128 stands for zero in the data rows.
Some points, each followed by its number:
[209 131 124  91 131 139 112 136 165 203 120  98 111 154  97 134 155 114
 136  99 132 137 133 143 190 179 126 112  99 100 115 140 138  84 132  87
 122 116 156 177 145 140 135 122 153  87 114 153] 0
[169 128 111 109 137 133  93 115 115 101 164 111 136 156 114 133 133 131
 116 139 123 153 140 162 134 159 160 135 101 117 124 114 137 168 113  91
 109 108 121 172 113  81 123 144 116 109 168 154] 1
[ 85  99 169 154 128 129 118  88 122  49 108 136 123 120  94 116 106 123
 150 148 138 119 151 170 131 130 123  99 123 156 142 164  94 139 116 126
 125 106 133  89 172 108 107 147 102 102 111 116] 2
[205 130 175  75 147 144  77 135 152 119 138  86  50 149 116 103 167 154
 161  86 124 116  88 190 152 154 144 130 139 104 123 155 133 132 123  93
 105  72 151 131 134  94 137 167 187 129 145 145] 3
[ 69 175  85 155 124 121 160 164 103 165  99 137 101 119 141  98 111 130
 115 115 178 136 118  85 119 128 124 186 164 159 128 104 103  83 177 148
 154 147 160 105 129 146 156 116 155 193 126  93] 4
[ 83 174 109  78 137  93 107 111 113 110  84 115 134 104 158  98  82 148
 161 103 146 137 109  77 115 113 169 155 168 153 121  85  91 130 148 112
  94 129 100  81 189 109 130 122 109 161 122  73] 5
[134 102 132 206 138  84 113 149 159 115 159  98 121 162 119  85 125 115
 119 150 156 126 125 124 132 179 128 111 145 141 126  98 132 105 141 113
 161  86 135 130 115 111 129 113 160 140 146 158] 6
[130 126 102 133 122 120 131 112 143 105 176 124 141 157 155 161 152 137
 128 134 106 147 129 113  76  96 108 124 148 163 168 115 113 157 117  93
 183  90  77 163 118 100 120 161  95 128 162 142] 7
[162 114 124 131 123 182 130 151 181  83 199 124  99 185 190 180 163  97
  72 125 138 152 191 138 155 218 121  57  93 128 141 161 157 134  77 109
 157  74  78 172  77  81 186  81 120 115 189 153] 8
[150 125 109 108 142 112  72 138 122  93  85 140 158  93 126  91 127 119
 159  92 154 124 114 114 165 198 161 124 153 105 122  44  98 110 150 114
  94 161 170 151 170 157 125  91 129  91 118 115] 9
[160 124 126 169 152 141 144 100 159 148 114 128 116 132 126 158  94 102
 149 115 114 103 185  91  92 122 146 112 124 153 143  70 114 132 112 141
 104 162 135 166 155 121  86 103  99 132  62 166] 10
[137 144 196  89 161 152 130  91 129  72 106 131 136 122 142 100 102 131
 116 104 179 135 152 173 135 154 162  89  98 105 137 140 148 104 112 192
  56 125 164  55 135 138 149 101 117 119  97 174] 11
[217 143 158 102 170 122  67 125 114 118 128  74 154 117 122 100 125 175
 174 104 106 133 182 193 139  98 198 108 110 140 118 132 148 135 118 148
  64 128 183 132 125 133 127  95  57  75  40 147] 12
[176 127 148  83  96 125 113  47 108 127 174  98 148 163 175 127 138 166
 154 106 120 136 115 141  98  74 184 145 120 159 133 145 172 164 141  96
 124 136 139 156  92 126 141 146 145  73 111 117] 13
[131 186 155  79 181  74 116 131  83  63 136 139 105  94 161 103 119 167
 136 136 133 147 135 134 115 109 135 117 134  98 155  94 161 213 162 135
  71 122  59  78 155  72 126 116 131 166  79 108] 14
[113 147 140  91 120 146 158  99 112 141  93 193 151  72 170 151  90 121
 109  91 125 131 153  73  37 151 167 133 178 134 138  85 144 105  96 195
 133 152 147  90 169 172  97  95 130 137 118 102] 15
[204 106  27 143 145 161  53 138 128 125  88 142  78 114 181  61 155  92
 211  62 138  67 109 146 119 246 142  93  76 186 165 167 109  44 194  98
 144 150 197 140 179 170 153 136 219 102 152 138] 16
[152  36 205 155  99 172  99 111 114 141 120  98 162 139 101 147 171 105
 120  74 176 122 144 184 131 146 157 123 138 117 138 133  80 109  97 138
  72 112 169 112 182 138  91 116 128  75 128 173] 17
[ 41 148  66 129  98 123 164 197 139 159 173 140 136 125 171 139 197 120
  35 152 153 187  81  83 156 153  50  84 173  89 133 158 132 119 152 141
 207  70  51 100  48 115 214 138 192 173 255  72] 18
[139 159 123 138 153  96  94 158 183 149 128 123  72 145 107 142 119 132
 132 117 108 169 105 138 165 127  71 109 142 102 149 120 126 107  92 147
 160  90 130 171  91  93 104  70 143 101 149 130] 19
[145 105  84 127 166 132  61 170 111 194  62  97 136 104  29 147 158 136
 186  72 100 115  82 183 153  60 136 154 113 145 105 156  92 138 160 112
 155 160  93 144 140  71 109 193 136  91 137 143] 20
[145  79 136 137  63 139 157 131 181 170 154  73 170 157 106 170 144 121
 133 126 113 120 167 141 132  48 122 135 113 144 135 147  89 139  72  90
 157  73  88 191 101 117 136 144  84  34 146 179] 21
[148 131  93  78 103 181 114 108 152  97 133 151 202 133 146 146 139 120
 154 120  77 136 133  98  98 102 172 107 117  94 157 108 141 189 133  91
  99  89  91 165 181 150 136 142 107 131 172 105] 22
[154 146 137 124 175  82 135 116 137 111 178  83 113 147 135 105 115 138
 102 158 134 163 154 105 126 128 143  89  80 118  99 112 142 138 124 115
  77 102 112 139  96  74 125 139 120 151 107 172] 23
[111 104 151  91  98 149 127 104 131 123  99  95 193 134  78 146 150 136
 154 119  90 130 143 146 118  73 122 105 110 121 127 123 109 144 110 106
  99 137  95 126 134 129 121 180  80 101 117 138] 24
[129  76 111 188  95 164 110 157 134 185 105 104 115 131 122 228 143  95
 106  79 132 132 144 135 129 170  94  73 144 118 128 136  90 136 109 177
 170 103  93 150  74  75 106 148 153  90 189 119] 25
[120 142 117 127 120 144 172 142 143 154 175 100  86 158 122 125 133 153
 140 132 148 101 123  76 108  83  96 111 127 156 134 133 144 118 118  84
 171 128 110 151  92 122 140 163 133 119 111 111] 26
[109  67  96 125  84 131 115  81 110 158 158  41 163 168 119 155 125 103
 139 134 199  72 104 116 115 143 127 145 115 154 137 141  91 145 145  97
 125 105 115 111 114 117 172 200 167 134 133 168] 27
[ 44 159 143 121  87 111 167 144 144  64 127 166 137 149 141 109  83 118
  44 193 114 148  95 100 142 124  57 153 150  87  76 152 127 130 114 136
 143 118 127  99  95 188 146  72 104 154 196  85] 28
[154 167  89 101 102 154 150 149 149 146 129 162  82 116 160 162 110 103
 122 100 139  66 164  96 132 172 138 108 112 163 127 127 129 136 145 116
 151 153 117 149 155 128 116  94 125 150 119 115] 29
[ 95 154 138 117 139  45  78 107 133  96 110 159 157 109 114  37 103 146
  99 175 100 192  97 118 123  86 170 149 130 115  63  92 138 101 144 182
  84 139 155 102 193 154  92 102  58 193 140 143] 30
[152  96 128 112  93 167 113 109 136  81 153  75 248 168 107 130 141 101
 146 153 100 132 124 153 135  94 171 173 138 103 111 119 115 147 127  89
 152  96 149 185  88 141 158 170 101 123 163 162] 31
[155 160 143 134  67 148 183 172 148 209 106  94 100 153  89 108 170 124
 177 138 160 142 127 162 164 124  74 133 106 144 170 197 151  38 123 131
 180 100 193 151  68 132 169 134 151  97  82 141] 32
[118 171  75 123 150  94  81 141 140 114 184 154 137  99 136  71 120 149
 125 120 145 128  88 149  67 104 174 166 115 189 169  83 109  94 164 101
 108 174 106 128 195 185 134 147 133 146 120 140] 33
[170 119 152 120 110 175 122 112 180 144 170 116 132 183 142 159 120 118
 121 113 132 161 161 133 146 132 131 115  88 116 126 131 139 115  76 129
 113 104 124 163 117 109 144 145  66 110 142 210] 34
[156 149 143 171 189  71  93 105 167  69 159  99 139 182 255  94 131 173
 240  76 132 152  96  94  38 115 193 132 185 207 237  75 100 161 101 140
 156  86 110 162  79  69 138 104   0  62 140 134] 35
[ 83 139 130 147 149  64 174 152 126 184 167  96  75 110  69 111 149 127
 109 172 156 128 128  97 152 109  88 160 136 105 129 186 152 109 113 128
 131 157 107 105  81  76 146 148 140 125  92 151] 36
[128 142 126 144 105 129 143 133 108 113 148 143 113 110 139  79 136 136
 125 166 142 117 123 137 176 134 107 139 107 149 145 157 147 100 160 107
 123 152 167  84 131 161 158 113 154 141  79 110] 37
[ 90 228 125  92  59 153 211 131 171 170 153 160  93  85 121 147 155  93
  88 154  93 163 156  81 173 102  67 142  87 152  85 180 161  49 119 113
 181 157 155 134  83 159 162 138 138 138 131 118] 38
[118 128  57 100 111 141 146 153 142 120  73 148 144 107 110 134 136  91
 131 138  57 125 160 130 160  92 102 111  88 129 104 137 126 150 193  98
 112 122  78 164 131 144 124 170 129 148 138 127] 39
[158  99 107 134 152 152  89 172 162 129 102 101 107 153 133 135 121 110
 138 100 139 104 150 190 122 182 166  87 104  96 146 110 115 111 103 122
 109  96 125 139 143 100 107 120 130 106 144 178] 40
[130  86  56 170 126 120  25 104 128 136 160  96 209 102 121 143 105 109
 149 157  74 132 108  97  73 165 191 186 157 158  66  71  88 124 181 109
 159 133 160 183 135 157  73 131 140 154 176 157] 41
[150  54  43 158 125 166 150 122 119 130 207  76 144 164 135 138 151 109
 118 162 146 107 163 167 104  90 125 132  77 144 136 147 110 130 132  95
 178 108 132 146 147 144 147 198 145 136 145 156] 42
[107 116 178 109 124  80  91 107 141 162 105  57 176 130 153 127 135 103
 123 153 161 177 157 127  49 150 193 119 150  97  93  61 121 106 110 122
  72  60 118 118  78  95 145 106 137 147 119 134] 43
[140  51 124 183 105 201 119 142 163 222 124 131 133 130 100 251 187  84
  85  64 138 124 131 158 115 196 111  89 134 133 132 110 101 113  86 144
 202 144  72 196  84 100 118 181 193 106 229 171] 44
[ 69 121 143 167 144 114 127 111 103 105 174  99 110 142 134 122 124 159
 129 145 136 135 100 149  87 118 125 158 169 156 155 143 110 112 110 139
 165  94 106 121  83 114 150 165 152 120 168  84] 45
[143 106 108 165 183 133 111 119 141 140 158 141  93 134 143 102 111 149
 174 102 135 120 129 111 132  99 144 190 115 189 105 110 137 124 166 135
 186 164 145 154 124 106  91 119  93 125  97 152] 46
New points follow, each followed by the numbers of its three nearest points above by angle, seen from the average point of the numbered points, nearest first.
[176 186 101  71 144 123 115 117 180 137  97 161  84 112 163  76 112 114
 126 128  82 141 126 102  95 110 165 119 127 112 113  89 199 135 134 142
  98 166 134 162 132 154 117  90  73 165 101 179] 30 10 15
[139 161 131 126 115 118 152 118 135 129 136 134 131 118 157  87 120 150
 132 146 128  99 158  98 108 113 147 142 122 141 131 118 160 107 149 115
  94 160 154 124 129 149 141  94 136 137  71 140] 37 15 10
[122 126 160 109 131 131 115 105 126  87 116 159 147 143 156 156 116 156
 168 141 109 171  90 141 112 100  70 152 176  87 152 140  96 174  88 145
 171 127 147 141 110 143 110 114  86  77 151  86] 28 35 45
[176 155 160  27  94 205 116 126 145 183 156 148 164  96 164 151 192 135
 129  66 123 142  47 144 141 172 115 110 160 156 134 173 125 129  69 133
 152 123 137 168 139 168 159 176 146  87 201 102] 44 3 0
[144 115 148 151 117 135 163 149 151 158 109 107  55 137  87 133 154 107
 158 134 123 123 130 164 154 102  94  99 125 134 154 178 137 119  95 129
 145  98 106 136  88 116 133 151 140  97 111 133] 32 36 19
[ 94 106 105  97  67 173 133 127 136 113 131 106 209 133 123 124 171 132
  89 142 123 126 101 130  98 138 147 150 131 111 124 126 109 145 169 132
 117 151 134 102 133 173 147 180 142 110 199 120] 31 22 27
[141 102 148 146 105 120 140 140 157 169 116 104 136 124 120 182 117 119
 110 145  96 146 147 127 126  94 108 120 116 101 106 109 136 118 101 133
 147 130 131 158  84 115 101 131 106 125 117 133] 21 25 19
[130  81 158 167 144 113  87 136 117 109 124 119 163 125 109 133 110 125
 149 122 127 107 117 161 115 151 126 130 171  88 117  78  85 160 105 115
 125  97 154 144 167 132  94 100  90 131 163 158] 17 9 41
[158 151 139 140 141  75 118 130 109 118 133  91 101 146 107 110 144 101
 160 136  78 121 126 116 152 150 130 135 136 130 142 105 157 161 131 108
 117  92 167 120 131 104 146 139 128 134  87 139] 14 23 3
[145 125 162 119  60 189 178 118 125 143  62 171 159 114  80 180 107  80
 143 104 127  89 146 109 148 121 129  88  93 130 115 131  85 125  81 147
 114 141 115 132 212 154 130 137  86  90 111 132] 24 17 10
[130 153  90 135  98  93 129 136  83 177 112 118 164 125 135 102 138 163
 139 107 132 112  85 105 118  96 104 192 150 140 117 170 114 118 149 107
 145 146 160 119 128 158 124 119 135 113 112  99] 4 37 5
[161 180 110  86 137 117 136 122 159 146 143 144 152 136 184 105 104 149
  85 128 119 168 159 105 154 119 131 138 121 144 102 154 213  91 106 144
 166 155 184 156  42 170 174 112 102 169 111 187] 38 34 32
[ 93 137 107 149 146 126 140 130 152 188 172 114 118 105  93 146 137 140
 100 148 117 110 111 124  83 119 126 189 142 150 119 116 128 116 123 124
 146 138 110 148 124 133 117 184 120 119 108 142] 36 26 45
[150 143 113 107 133 143  90 109 113 116 108 155 152 136 162 123 123 132
 148 100 101 129 124 137 146 141 147 143 138 140 112 112 137 162 139 136
 127 142 153 153 144 130 128 105 113 101 123 135] 9 12 22
[ 60  71 176 114  90 144 153  97 123 135  84 130 204 156  80 240 120 154
  88 143 110 170 121 128 108  50  96 159 149  81  83 164 111 169  86 220
 137 137  65  63  60 117  95 118  58  69  41 108] 24 21 28
[127  62 152 193 147 132 142 129 114  75  86 109 126 147 143 142 111 124
 122 130 163 102 144 147 134 132 113  97 158 122 164 122  80 141  86 136
 111  99 118  75 154 113 119 100  72 110 130 115] 2 17 11
[143 118 123 138  73  96 148 155 192 149 125 120 123 152 104 146  95  60
  26 157 105 129 150 106 140 163 126 105 104  63  71  94 179  83 146 115
  92 132 166 154 125 149  83 107 149 210 162 187] 28 6 38
[126 198 121  72 122  89 135 125 111  99 133 130 119 107 192  95 102 161
 146 170  79 140 142 133 122 104 133 142 146 121 120 129 143 133 144  92
 142  86 130 132 105 138 184 137 130 138 141  80] 14 5 28
[140 105 106 156 127 147 170 132 152 151 188 173  94 165 164 160 133 122
  93  99 169 157 126 115 138 196  98  67 105 131 147 143 147 135  75 156
 173  88 136 151  83  79 155 113 139 131 169 165] 8 25 44
[104 116 108 115 131 158 169 124  98  94 138 175 132 123 164 181 132 107
  76 122 140 111 128  77  90 144 113 127 169 103 148 103 121 189 117 122
 147 135  93 109 165 130 119 133 138 146 163  88] 15 28 22
[108 179 103 115 130 172 150 129 117  80 135 139 124 122 139  74 129 131
 175 146 160 103 132 141 104 160 113 118  75 187 145 159 127  88 182 137
 153 118 146  67 155 131 189 129 130 150 110  97] 37 16 4
[101 149 155 168 100 143 179 149 130 152 121 194  97  99 134 112 130 130
  98 126 135 138 111  68  94 118 100 146 141 157 137 105  89 105 123 128
 131 167 132 112 177 198  79  96  98 130 122  92] 15 4 28
[106  97  81 113 107 174 137 111  96 145 156 121 169 110 109 145 193 141
 155 129 140  80 126 142 115 152 161 141  99 165 176 153 147 147 192  76
  95 153  77 106 131 132 159 195 207 119 125  92] 27 42 39
[ 86  94 108 138 136 130 111 111 101 108 147 114 107 121 146 135 120 115
 124 101 157  86 156 170 132 146 165 118 157 145 121 144 124 147 148 135
 106 123  99 134 135  90 118 152 149 116 109 113] 2 14 27
[ 49  67 126 219 140  85 103 101 103  84 176  94 159 179 157 114 123 135
 109 162 145 119 153 114  95 116 148 188 163 180 140 142 110 135 135 118
 195 105  93 115  83 121 135 180 110 164 179 146] 45 7 6
[113 153 134  97  87 118 193  82 135 117  99 112 147 148 105 114 101 144
  94 160 115 133 163 108 119  87 140 122 107 110 131 106 166 113 128 130
  70 142  93 101 124 145 126 125  97 152  65 121] 24 30 14
[108 107 144 157 118 148 157 154 157 118  89 104  94 135 130 131 137 125
 133 133 174 130 143 166 195 131  99  81 109 151 151 138 110  91 120 112
 133 113 112  99 142 109 179 108 125  95 104 132] 32 2 37
[144  74 117 195 116 134 127 136 119 124 148 142 128 159 139 160 108  77
 104 127 125  93 119  95 102 153 159 161 146 131 128  73  87 124 135 117
 164 143 176 154 174 117  91 110 105  92 156 173] 41 10 17
[184 107 176 109 161 142 159 127 184 189  78 107  99 118  93 161 113 102
 119  75 105 121 179 133 134  92 168 119 106 113 118 105 122 126 110 181
  97 132 123 131 125  88  66 107  94 135  70 179] 10 12 34
[132 123 138 147  87 134 166  98 110 140 132 118 141 163 112 197 111 148
 101 110 112 133 140 130  89 116 155 160 158 112 178 146 174 149  53 138
 145 141 112 132  41  89 106 189 102  55 143 148] 21 25 13
[ 98  98 101 168 108 151 127 135  88 162 149 135 125 104 101 172 145  98
 104 117 147 107 110 131 111 133 110 165 131 138 132 138 104 113 160 135
 171 116 122 112 117 134 122 192 200 140 179 123] 44 25 27
[157 141 142  92 153 125  85 150 162 173 154 140 162 136 134 108 138 129
 171 118 111 206 101 133 129 131 142 139 136 105 107 100 169 153 145 144
 132 126 135 160  78 116 158 121 121 133 158 149] 19 1 43
[ 93 122  82 135 109 115 116 117 104 142 119 154 172 120 126 118 130 151
 151 140 102 103 122 130 138 111 123 174 142 152 119 129 100 127 171 108
 145 172 156 136 155 180 118 120 143 124 131  91] 4 41 37
[164 138  96  99 116 175 129 104  97 144 147 142 103  93 118 163 122 106
 111 112 104  69 164 133 160 140 142  97  73 133 129 150 161 156 140 114
 118 180 139 163 145 130 137 136 145 124  77 143] 29 39 10
[118 109 147 142 136 107 121 130 111 169 155 111 124 117 116 141 135 138
 130 112 153 127 132 129 129 159 127 152 146 122 152 128 136 125  98 142
 133 119 112 124 104 114 150 148 169 109 124 128] 36 45 44
[ 94 120  95 161 143 115 131 126  58 126 135 134 102 117 168 154 147 171
 156  38 139 105 126 140  68 129 151 127 177 182 180 126 133 156 161 125
 153 147  91 101  88  73 103 149 157 123 154  62] 45 35 5
[188 136 157 146 136 116 149 110 129  98 110 161 114 150 138 116 115 177
 138 150  98 115 135 142 145 115 135 106  81 111 175 118 171 164 108 144
 115 146 156 141 116 166 141  81  93  99  67 115] 12 11 37
[153 142 106  82 167 116 154 139 138 156 112 112 114  94 107 104 146 121
 119 139 141 112 132 106 126 112 152 136 103 112 141 122 167 127 173 107
  81 173 108 107 125 135 102 126 149 160  74 132] 14 37 36
[153 118 152  82 153 150 151  71 116 135  88 160 157 138  99 171 136 127
 144 103 119 162 140 134 126  36 160  98 117 127 141 127 170 196  76 118
  60 185  90 117 143  93  81 138  60  85  91 129] 24 12 10
[141 129 136 127 121  49  97 149 117 129 141  87 144 152 115 167 144 154
 111 149  95 164  56 116 136  83 104 151 165  86  99 119 127 183 113 120
 141  77 104 141  77 128 119 148 145 167 186 101] 18 28 45
[162 131  89  86 171 164 143 118  92 141 105 155 105 122 133 110 139 132
 134 128 108 106 158 134 122 143 142  97  97 128 130 110 191 117 187 146
 101 181 112 100 138 121 114 142 158 174  73 156] 14 29 37
[149 160 137 110 136 162 127 143 130 136 122 140 123 129 139 119 143 160
 164 100 128 145 156 162 146  86 132  92 106 155 140 148 144 125 112 125
 129 145 121 143 110 144 160 106 111  89  87 125] 12 32 13
[190 145 140  84 113 118  88 136 151 166 129 126 169 141 128 152 127 113
 129 116 117 175  91 136 114 145 151 136 145  85 116 112 147 128 105 126
 138 123 120 183 102 134 123 119 128 122 195 157] 1 0 31
[139 127 106 161 100 140 150 152 156 176  88 108 158 141  95 147 143 122
 134 125 134 125 129 131 137 142 122 130 135 144 143 111 124  52 124 152
 164 140 164 122 104 134 125 137 129 133 111 124] 32 4 38
[152 117 170 144 140  88  93 134 147 168  85 117  98 115  98 148  94 147
 150 106 124 155  90 173 150 113 123 136 162 114 101 135  80  98  70 134
 118 108 150 156 144 138 131  70 103 110  94 108] 19 12 17
[161 120 167  68 120 184 134  97 116 177 122 133 218 127 110 225 133  94
 107 117  81 154 133 101 117  97 179 111 128  97 125  93 135 187  65 153
 136 147  77 190  95 119 106 199 104  97 142 168] 24 22 44
[147 109 177  98  83 207 158  93 143 184 159 128 152 148  94 161 111 105
 148 118 116 115 107 158 107 109 134 159 134 165 146 150 126 173  82 149
 146 146 128 161  97 165 162 129 107  74 162 133] 21 13 31
[144 114  90 134 161 170 119 134 157  51 136 136 140 140 142 132 110 122
 138 160 139  79 174 112 165 152 144 121 105 134 140  91  99 131 121 127
 150 107 120 136 124 116 118 132  48 111 107 158] 10 2 40
[110 124 115 138 172 108  91 124  76  74 120 135 132 157 130 120 131 167
 138 139 128  99 138 120 128  84 138 109 138 133 143 116 130 168 150 126
 127 104  58  93 157  91  96 128 135 120 115  92] 14 5 2
[ 86 124 102 106  84 140 135 100  86 114 130 150 175 116 135 145 142 131
 155 143 104 101 101 117 103 121 124 160 161 177 126 130 131  97 161 104
 142 161 135 125 118 196 114 148 150 142 146  57] 4 15 37
[107 113  93 155 122 150 133 133 112  83 168 130 151 144 148 125 156 137
  85 152 145  91 139 129 126 168 111 116 107 136 144 147 140 116 177 120
 132 109 128 100 136 125 159 130 183 160 165 117] 18 37 42
[ 97 130  88 189 123 114 121 168  99 107 116 166 160 134 141 160  95 105
 124 142 132  88 113  98  88 178 115 143 153 132 132  92  93 107 132 116
 131 155 130 127 181 166  99 109  89 123 146 101] 15 4 9
[126  63  99 186 129 124 155 160 125 160 141  81 119 119 104 120 162 116
 133 127 159  82 142 130 121 159 116  88 125 159 160 148 101 120 153  97
 122  92  82 100 109  98 153 137 137 131 120 150] 27 6 42
[153 164 104  79 181 152 101 132 145 123 175 133  97 146 172  72 142 143
 121 136  75 135 201 106 142 150 180  73 110 146  83 137 239 128 176 128
  99 147  83 170  83 108 158 130 140 201 127 169] 23 8 14
[146 153 182 102 150  93 117  91 119 136 153  97 145 159 119 112 124 168
 169 149 141 163  89 194 153  75 127 155 151 133 149 163 138 138  91 136
 120 101 158 147  86 136 153 128 103  98  72 140] 12 13 32
[139  97 144 171 115 121 145 142 159 147 126  96 103 137  77 163 142 143
 131 120 143 123 117 166 138 121 101 126 123 136 152 165 125 142 117 140
 138 117 117 148  83 116 132 141 140  97 143 149] 25 32 44
[106 180 170  24 121  79  91 141 103  50  90 101 162  96 132  51  84 102
  62 154 101 191  99 101 167 106 157 183 143  15  74  82 140 140 163 123
  57 158 175  73 175 165  80  93 114 231 164 131] 30 5 28
[127 171 118 103 114 201 198 112 143  79 146 184 137 120 168 123 152 112
 129 132 100  80 197  84 115 120 134  96  87 178 165 153 166 133 127 136
 155 140 131 151 142 148 178 136 121 162 101 133] 29 38 37
[148 131 160 123 139 196 115 106 108 136 111 165 136 117 101 144 113 119
 136 114 105 115 153 120 136 112 124  88  84 127 102 157 135 125  79 154
 142 134 125 149 173 163 111 125 124 119 126 118] 15 24 2
[154 108 142 171 103  81  96 110 127 124 178  66 128 172 125 135 116  93
 142 112 145 137 131 182 107 140 172 140 139 112 120 140 154 115  87 140
 146 118 185 179  70 115 144 142 105  92 147 143] 31 1 13
[ 95 132 148 157  75 135 162 137 146 123  91 139 120 122 106 146 138 123
 118 120 158 145 145 157 174  94  88  58 112 109 129 168 117  77  39 147
 110  86 117  95 123 143 158 106 109  87  78 129] 32 2 11
[149 121  98 125 162 100 101  97 125 106 171 106 143 148 167 115 109 136
 125 139 119  88 110 101  97 151 154 165 127 168 104 120 122 161 160  96
 123 131 125 128 153 134 110 144 108 164 128 137] 41 33 46
[123 143  94 130 133 143 104 131 118  70 144 130 130 143 141  67 130 147
 145 155 115 130 142 144 151 161 135 109 122 134 122 140 134 115 179 104
 154 127 153 134 140 136 157 122 156 169 163 136] 37 16 6
[125 117 154 113 105 170 168  97 165 169 155 142 157 137 149 178 122  87
  62 126  94 143 173 129 113 101 143 125 133 125 123 145 152 139  41 155
 136 177 126 164  79 144 131 147 104 126 137 178] 34 21 38
[165 127  78 127 156 162  99 131 115 161 147 122 187 151 127 139 192 136
 177  74 120 108 122 148 126 145 152 127 128 127 156 132 140 161 200 110
 126 160 141 165 105 131 153 152 191  95 131 134] 16 20 13
[118 136 116  95  89 182  94 161 156 143  75 143 182  95 153 159 157 126
 150  71 139 158 110 132 137 162 158 106 133 122 120  93  89 101 142 115
 151  81 103 126 153 146 146 124 153 149 217  91] 22 18 44
[149 111 148 123 157 114 163 118 135 193 120 125  82 113  92 159  72  90
 115 114 127 116 142 115  95 108 154 150  74 110  97 116 166 102 132 166
  62 149 140 116 117 118  64 142 141 163  71 183] 10 23 36
[ 79 131 141 186 111  87 129 158 166 181 116  70 153 183 144 123 107 130
 127 152 170 157 138 136 101 109 111 167 186 116 124 104 106  66 108 140
 163  65 161 121  58 120 169 112  82 125 139 139] 43 6 45
[159 173 145  88 159 121 102  97 125 182 138 121  70 108  75 120 104 159
 207 136 113 159 163 158 163 123 142 149  84 170 104 150 124 128 161 154
  68 152 126 165 128 125 136 144 121 106  34 137] 12 0 46
[135 145 137 150  82 152 172 125 135 122 124 103 110 137  69 122 125 103
 100 155 128  92 171 176 181 128  96  73  46 163 114 177 100  80  85 112
 116 130 156 126 132 124 166 143 140 143  84 170] 32 38 37
[100  96 134 152 143 114  49 131 135  90  76 114 149 104  71 135  67 118
 132 109 125 131 140 175 147 148 150 142 126 115  99 134  35 138 126 126
 103  78 111 132 160 126  97 109 104 110 141 129] 2 17 9
[136 142 173 141 120 118 153 150 133 153 126 153 105 115 100 143  68 113
 112 158 111 148 107 129 146 145  81 145 113  95  67 149 117 134 129 152
 120 130 145 136 104 153 112  72 106 141 142 139] 28 38 19
[113 137 102 101 128 122 119 170 115 115 129 119  96 105 137 119 146 134
 116 104 140 155 112 149 141 154 117  94 138  92 136 165 153 127 139  98
 130  93  85 120 104  86 134 133 196 116 165 104] 18 3 14
[105 133 144 172 148  90 185 123 134 144  93 127 106 132 102 161 126 135
 129 120 126 112 179 146 118  71 117 132 120 148 124 119 127 117  85 134
 100 165 111 123 127 106  97 150 105 110  71 122] 10 36 24
[126 100 168 145  75 162 125 122 127 162 147 115 114 127  92 146 163 120
 166 144  97 151 160 157 130 113  84 117  83 148 149 186  97 125 119 117
 133 132 125 156 103 125 142 151 116 119 108 138] 32 21 24
[200 176 118 108 180  74 125 130 123 153 151  76  92 111 100  96 141 181
 187 102  98 137 162 154 149  73 162 116  94 138 121 102 170 116 124 113
  88 141 143 130 143  76 137 140 111  85  17 149] 12 23 14
[166 100  88 142 111 199 124 157 157 143  83 101 120 126  58  99 114  95
 161 145 128  65 143 161 213 141 123 124  81 169 117 139  91  91 208 110
 126 154 186 127 178 145 119 149 138 121 110 159] 16 0 37
[124 133 100 184  94 117 131 153 149 129 135 150 101 146 105 121 116 106
  96 172 113 123 121 105 147 117  84 190 133 134  91 125 116 102 149 101
 167 152 158 182 132 162 104 114 105 118 157 146] 28 38 4
[ 82 113 175 116 162  92 117 100 107  73 104 180 144 103 111 108  66 127
 107 165 128 140  98 150  96  97 150 192 157  97 103 109 116 124 134 173
  95 158 157  88 170 155  67  95 116 177 139 120] 30 15 28
[124 150  98 135 148  89 131 148 138 109 131 108  86 138 153 100 129 151
 151 140 120 103 162 129 136 110 139 141 109 144 127 125 147 121 163 114
 130 112 118 138 142 111 128 122 114 144  90 112] 14 46 37
[ 89 162 140 142 175 103 115 113 114  77 105 184  88  97 147 110 127 162
 153 112 120 138 128 137 126 118 110 118 154 137 139 120 119 146  99 160
 112 111 113  93 169 109 102 120  85 138 124  81] 14 5 2
[ 73 140  58 130  92 136  99 150 135 136 106 130 212  79 140 143 143 120
  86 156  94 122 159 101 132  93 114  86  91 129  80 104  97 116 183 105
 113 146  68 119 125 142 142 138 169 164 157  80] 39 18 22
[ 97 153 150  81 140  87 113 112 111  83  85 163 160  95 115  86 124 120
  95 141 122 156 133 116 167 141 133 131 135  64  83 113 139 114 160 150
  70 126 184  80 192 120 109 118 120 209 138 120] 30 5 11
[134 141  95 105 140 119 133 120 102  91 179 161 131 137 165 121  12 167
 105 154 100 133  38 123  87  97 145 175 161  83 138 144 177 201 131 172
 155 109 153 144 106 143 129 133  93  93 164 158] 28 13 30
[129 126 184  85 165 112 104 126 105 157  80 118 137  76  87 160  94 106
  98 100 129 205  93 141 133 112 165 114 149  25  63  77 130 127 128 187
  78 153  87 108 132  93  81 134 147 143 158 161] 30 43 14
[137  79 134 123 141 100 159  97 111 118 159  92 133 165 136 171 106 116
 121 141 128 138 143 166 133  61 120 117 130 121 121 145 110 165  75 104
 120 120  95 153 114  86 102 154 105  95 117 133] 21 24 7
[153 134 158 139 152 114 116 131 115 134 153 133 144 148 111  67  97 118
 114 183 115 110 144 146 143 192 133 150 114 123  93 131 136 126 151 153
 122 130 207 147 116 128 124 122 161 164 154 142] 6 37 30
[ 93  85 134 168 113 101 124 130  92 129  65 130 149 101  92 128  99 132
  92 152 177  94  84 137 126 171 100 156 121  75 102 124  75 142 156 135
  80 113 152  74 207 175  78 106 146 132 120 144] 17 9 2
[169 119 112 104 142 152 106 117 138 119 145 129 187 143 115 159 139  98
 109 131  76 150 159 128  98 101 168 108 115  92 107  84 142 180 118 126
 112 140  77 178 129 116 118 132  68 108 141 191] 22 1 24
[164 185 141 122 173  84 133  96 101 133 149 158  59 131 189  92 142 176
 178  71 137 104  91  93 121 138 132 154 171 185 193 158 167 144  93 101
 183 140 133 144 112 138 154  92 132  94  73  62] 35 13 46
[113 116 140 103 106 124 118 117 157 151 143 107 176 156 103 186 152 120
 117 117 111 157  38 129 119  59  99 161 175  64  82 127 121 171 129 104
 136 116  95 149  82 158 119 150 107  94 199 130] 31 24 21
[ 92 120 187  97 143  87  74  98  86  39 121 188 123 116 145 111 138 145
 116 129 104 160 108 159 127 154 118 129 162 125 170 145 101 173  71 119
 121 133 154 109 130 123 111 134  84  93 159  98] 2 14 28
[160 132 133 114 148 134 107 117 111 134 181 100 112 154 135 117 131 138
 129 115  95 136 140 135 109  93 170 162 131 138 127 100 142 154 119 137
 135 144 115 182  68 128 131 156 147 112 106 144] 13 1 46
